In the data rows, zero lies at 4.5, halfway between 4 and 5.
Some points:
[3 7 6 5 6 5 3 5 1 8 5 3 7 3 7 2 6 3 4 3 6 3 3 6 5 4 6 4 4 3 4 4 4 5 3 5 3
 4 4 1 7 2 1 1 3 3]
[6 4 5 4 4 4 3 5 3 6 5 5 7 4 8 8 3 2 4 4 4 3 4 5 5 5 3 3 4 6 4 4 8 3 4 5 5
 5 8 4 7 4 3 5 2 2]
[5 3 3 4 3 4 5 5 3 5 4 7 6 4 5 4 1 3 0 5 1 4 7 5 5 5 6 4 0 2 5 2 1 3 5 4 2
 3 5 2 3 5 4 5 4 6]
[1 3 9 1 4 5 3 7 2 4 3 3 6 3 2 3 4 4 5 5 7 5 3 2 3 0 5 4 1 3 7 3 7 7 6 4 5
 7 3 4 3 2 6 6 4 5]
[2 1 2 7 6 4 6 4 3 2 3 7 1 7 3 6 5 4 7 4 4 9 9 5 5 4 7 5 5 5 3 5 9 3 2 6 3
 4 3 6 5 3 7 6 8 5]
[5 3 5 5 2 5 5 5 2 5 3 6 3 4 4 9 7 5 6 2 4 3 3 3 2 5 5 7 5 4 3 5 4 6 3 3 5
 6 5 2 2 3 5 1 4 5]
[4 5 5 5 8 6 0 7 6 7 5 4 4 2 5 7 4 7 5 2 5 4 7 3 1 7 3 4 2 3 5 5 3 5 3 5 7
 6 5 7 6 3 1 1 2 6]
[7 2 3 4 4 4 7 4 7 4 4 5 2 4 7 4 1 6 5 3 6 3 5 4 6 5 5 6 4 5 8 4 5 3 7 5 3
 5 5 3 3 5 4 2 2 5]
[2 5 5 6 5 4 6 5 3 4 5 2 3 3 3 4 4 5 2 6 5 1 6 6 5 5 1 5 6 3 5 6 2 2 6 4 6
 4 4 4 4 3 7 4 3 2]
[4 5 6 0 4 6 5 7 4 5 4 4 7 4 3 4 4 8 7 5 4 4 5 5 5 6 5 6 6 9 3 8 4 7 2 6 3
 4 2 5 7 5 4 4 3 5]
[7 5 3 7 5 1 3 4 3 3 6 5 6 4 3 3 6 4 4 4 4 3 4 5 8 4 3 3 4 7 7 9 3 6 7 5 5
 8 6 4 4 4 5 4 2 5]
[5 6 8 4 6 6 5 5 6 4 5 5 5 2 5 5 5 5 5 5 5 6 7 7 6 5 3 1 5 4 5 6 5 5 4 6 5
 6 7 2 2 6 6 7 3 6]
[4 6 6 5 3 2 4 3 4 6 4 7 2 7 6 4 6 3 4 8 5 5 3 7 3 7 4 6 2 7 3 5 4 3 7 3 3
 4 4 5 7 6 4 4 6 5]
[3 1 5 5 3 3 5 4 4 3 5 6 5 7 4 6 3 4 4 3 5 5 6 9 0 2 4 8 6 4 5 3 5 4 4 6 0
 6 6 7 6 9 7 5 7 2]
[3 4 3 4 3 6 3 5 4 5 0 4 5 5 3 3 7 5 5 5 5 2 1 4 5 7 4 5 4 2 4 4 4 4 3 8 5
 7 5 6 3 6 3 6 7 5]
[2 3 4 6 3 2 5 6 5 0 7 4 6 7 3 6 4 2 8 6 6 3 5 4 6 9 4 7 5 4 5 7 5 3 1 4 4
 5 2 6 4 4 6 5 6 5]
[6 2 5 6 5 4 5 8 4 6 4 3 4 5 5 3 4 5 3 2 4 4 5 4 3 6 6 3 4 5 2 6 2 3 3 3 6
 5 3 4 3 5 2 8 6 1]
[2 4 6 4 0 5 2 5 3 2 5 4 4 5 2 3 6 3 9 4 3 6 6 5 5 5 6 3 5 5 1 2 4 4 6 5 3
 5 5 7 2 5 3 6 3 5]
[4 2 4 7 4 4 4 1 2 4 7 5 5 7 6 3 1 5 3 4 2 6 3 3 2 7 6 5 7 4 6 6 5 6 0 3 5
 3 4 3 4 7 6 2 3 5]
[4 3 5 5 6 6 5 5 7 5 4 4 5 7 5 3 6 4 4 3 7 7 5 8 3 9 5 4 5 4 5 3 5 4 8 6 4
 2 5 5 7 4 6 5 3 2]
[7 8 4 5 5 3 6 6 5 3 6 6 1 5 4 7 4 2 3 3 3 0 3 4 5 5 4 4 6 3 5 4 5 4 6 6 2
 4 2 1 5 5 5 5 3 6]
[5 6 5 3 6 6 8 2 5 6 4 4 6 5 1 5 5 5 4 3 6 3 4 2 1 3 6 9 3 6 4 4 6 4 4 3 7
 5 3 4 4 6 2 5 4 4]
[7 3 4 7 2 5 6 5 5 4 3 4 5 6 7 7 6 5 4 6 5 5 3 3 7 2 4 5 3 3 8 2 1 4 3 3 5
 4 3 4 5 7 6 6 5 4]
[3 0 3 5 4 6 3 4 5 5 7 6 3 9 6 4 6 5 2 1 5 3 4 4 5 5 4 5 5 5 2 4 3 3 2 4 2
 5 3 6 2 4 6 4 5 4]
[3 4 5 2 5 5 6 2 4 4 5 6 6 0 8 4 6 6 5 6 4 7 4 3 3 4 8 3 7 3 3 4 2 5 5 2 5
 4 4 9 6 3 5 7 5 3]
[3 5 6 4 5 7 4 4 5 8 5 5 4 3 4 4 7 6 7 7 2 4 3 3 4 5 7 5 2 5 4 3 8 6 7 7 3
 5 3 5 2 6 5 4 5 1]
[4 6 4 7 6 2 3 7 5 6 5 2 4 4 8 7 3 3 0 5 6 5 6 3 5 5 6 6 7 6 5 7 5 6 6 7 3
 7 5 7 4 4 3 4 4 4]
[1 5 5 3 6 2 5 5 7 4 2 6 2 9 4 4 6 4 6 3 2 4 5 5 7 5 5 3 5 7 4 3 5 6 3 3 6
 6 5 8 5 5 6 4 6 3]
[7 7 5 5 4 3 4 1 4 4 6 3 5 2 5 6 5 6 4 4 6 2 8 6 7 5 1 2 5 4 6 1 6 7 6 5 6
 5 1 3 7 4 2 5 5 3]
[4 3 1 7 5 6 4 5 6 4 2 4 8 6 5 6 4 6 5 5 3 4 5 5 2 3 4 1 5 6 4 3 6 4 4 2 1
 5 4 2 2 3 6 5 5 6]
[5 5 4 2 5 4 3 2 6 8 5 2 4 4 5 7 5 4 5 4 7 3 5 5 4 5 5 2 5 4 5 5 3 3 4 5 5
 2 6 2 7 4 0 5 4 7]
[5 4 4 4 5 8 6 5 5 5 5 5 5 2 3 3 4 2 4 4 6 6 4 3 3 5 4 2 6 8 5 4 3 4 9 4 6
 1 3 4 4 7 4 2 6 6]
[6 6 6 4 7 6 3 4 6 2 6 1 3 3 6 5 5 5 3 5 3 4 2 7 3 2 5 5 5 6 5 5 3 2 4 7 5
 3 5 3 5 3 2 3 6 4]
[4 5 7 3 3 3 5 5 8 4 4 7 6 5 0 3 7 5 6 6 3 4 5 4 6 3 5 5 6 2 3 3 7 4 4 5 7
 3 4 7 4 4 4 4 3 4]
[5 6 1 1 3 5 3 5 4 5 6 4 7 4 6 6 3 5 5 4 4 7 4 3 4 3 2 4 4 3 5 9 4 4 6 5 5
 5 3 4 3 2 6 5 6 3]
[6 8 6 2 4 6 4 5 4 5 3 4 5 1 5 4 7 6 5 4 5 4 2 3 5 3 5 6 2 6 2 6 9 6 5 4 6
 4 4 6 4 3 5 6 4 9]
[5 6 2 2 6 7 3 6 3 1 4 5 1 4 5 4 3 5 4 5 6 7 4 4 5 3 5 5 2 7 5 3 3 7 2 2 4
 5 6 4 5 4 6 5 3 1]
[4 5 1 7 4 3 6 1 8 4 5 6 7 3 5 3 5 4 6 3 4 5 5 4 5 3 2 6 4 6 3 2 3 7 6 8 6
 5 7 4 7 6 7 7 7 5]
[8 3 3 4 7 5 6 3 2 4 5 4 4 6 6 4 3 3 5 4 5 6 3 6 5 3 5 5 6 2 3 3 5 7 5 2 4
 3 6 6 0 4 5 3 3 6]
[7 3 6 5 5 5 4 3 6 7 3 4 4 4 2 3 2 1 4 6 4 4 3 5 4 5 7 4 6 8 3 3 4 6 5 3 7
 4 4 6 6 2 8 6 5 7]
[7 9 3 6 3 5 4 4 5 7 6 6 6 3 3 4 4 4 3 3 3 8 5 6 8 4 4 3 6 5 9 2 5 2 4 4 3
 7 6 5 6 4 6 4 5 5]
[6 6 7 3 9 6 3 4 7 3 4 2 5 3 5 4 6 2 5 7 5 3 6 3 4 5 5 4 1 3 1 6 4 3 4 4 5
 7 5 3 5 6 2 0 5 3]
[5 4 5 8 4 5 6 3 5 1 2 6 6 6 1 4 4 3 5 1 7 5 6 4 3 4 3 4 4 4 6 6 5 5 5 6 2
 0 5 7 7 6 8 5 7 4]
[1 5 6 2 6 2 3 4 3 5 1 3 7 1 5 5 5 8 4 3 6 8 3 1 8 2 4 7 8 3 2 3 2 5 7 2 4
 4 5 3 3 5 2 5 3 3]
[3 7 7 3 5 7 4 5 2 6 8 6 4 7 0 5 2 9 5 6 4 2 4 5 5 2 7 4 4 2 4 3 6 7 7 4 7
 4 9 4 6 5 4 6 5 3]
There is one direction along which these points spread out most. Take the direction at right angles to it along which they spread out most. Go by this last direction. How far along it is each point below, from 0 to 99? 50 is the average, and the first point above lies past it. One standard deviation of the points above along it is 16.
[1 5 6 2 6 2 3 4 3 5 1 3 7 1 5 5 5 8 4 3 6 8 3 1 8 2 4 7 8 3 2 3 2 5 7 2 4
 4 5 3 3 5 2 5 3 3] 32
[4 5 6 0 4 6 5 7 4 5 4 4 7 4 3 4 4 8 7 5 4 4 5 5 5 6 5 6 6 9 3 8 4 7 2 6 3
 4 2 5 7 5 4 4 3 5] 32
[4 5 7 3 3 3 5 5 8 4 4 7 6 5 0 3 7 5 6 6 3 4 5 4 6 3 5 5 6 2 3 3 7 4 4 5 7
 3 4 7 4 4 4 4 3 4] 21
[4 2 4 7 4 4 4 1 2 4 7 5 5 7 6 3 1 5 3 4 2 6 3 3 2 7 6 5 7 4 6 6 5 6 0 3 5
 3 4 3 4 7 6 2 3 5] 64
[5 5 4 2 5 4 3 2 6 8 5 2 4 4 5 7 5 4 5 4 7 3 5 5 4 5 5 2 5 4 5 5 3 3 4 5 5
 2 6 2 7 4 0 5 4 7] 67
[7 9 3 6 3 5 4 4 5 7 6 6 6 3 3 4 4 4 3 3 3 8 5 6 8 4 4 3 6 5 9 2 5 2 4 4 3
 7 6 5 6 4 6 4 5 5] 70
[5 6 1 1 3 5 3 5 4 5 6 4 7 4 6 6 3 5 5 4 4 7 4 3 4 3 2 4 4 3 5 9 4 4 6 5 5
 5 3 4 3 2 6 5 6 3] 54
[5 6 2 2 6 7 3 6 3 1 4 5 1 4 5 4 3 5 4 5 6 7 4 4 5 3 5 5 2 7 5 3 3 7 2 2 4
 5 6 4 5 4 6 5 3 1] 46
[7 7 5 5 4 3 4 1 4 4 6 3 5 2 5 6 5 6 4 4 6 2 8 6 7 5 1 2 5 4 6 1 6 7 6 5 6
 5 1 3 7 4 2 5 5 3] 68
[4 3 5 5 6 6 5 5 7 5 4 4 5 7 5 3 6 4 4 3 7 7 5 8 3 9 5 4 5 4 5 3 5 4 8 6 4
 2 5 5 7 4 6 5 3 2] 55
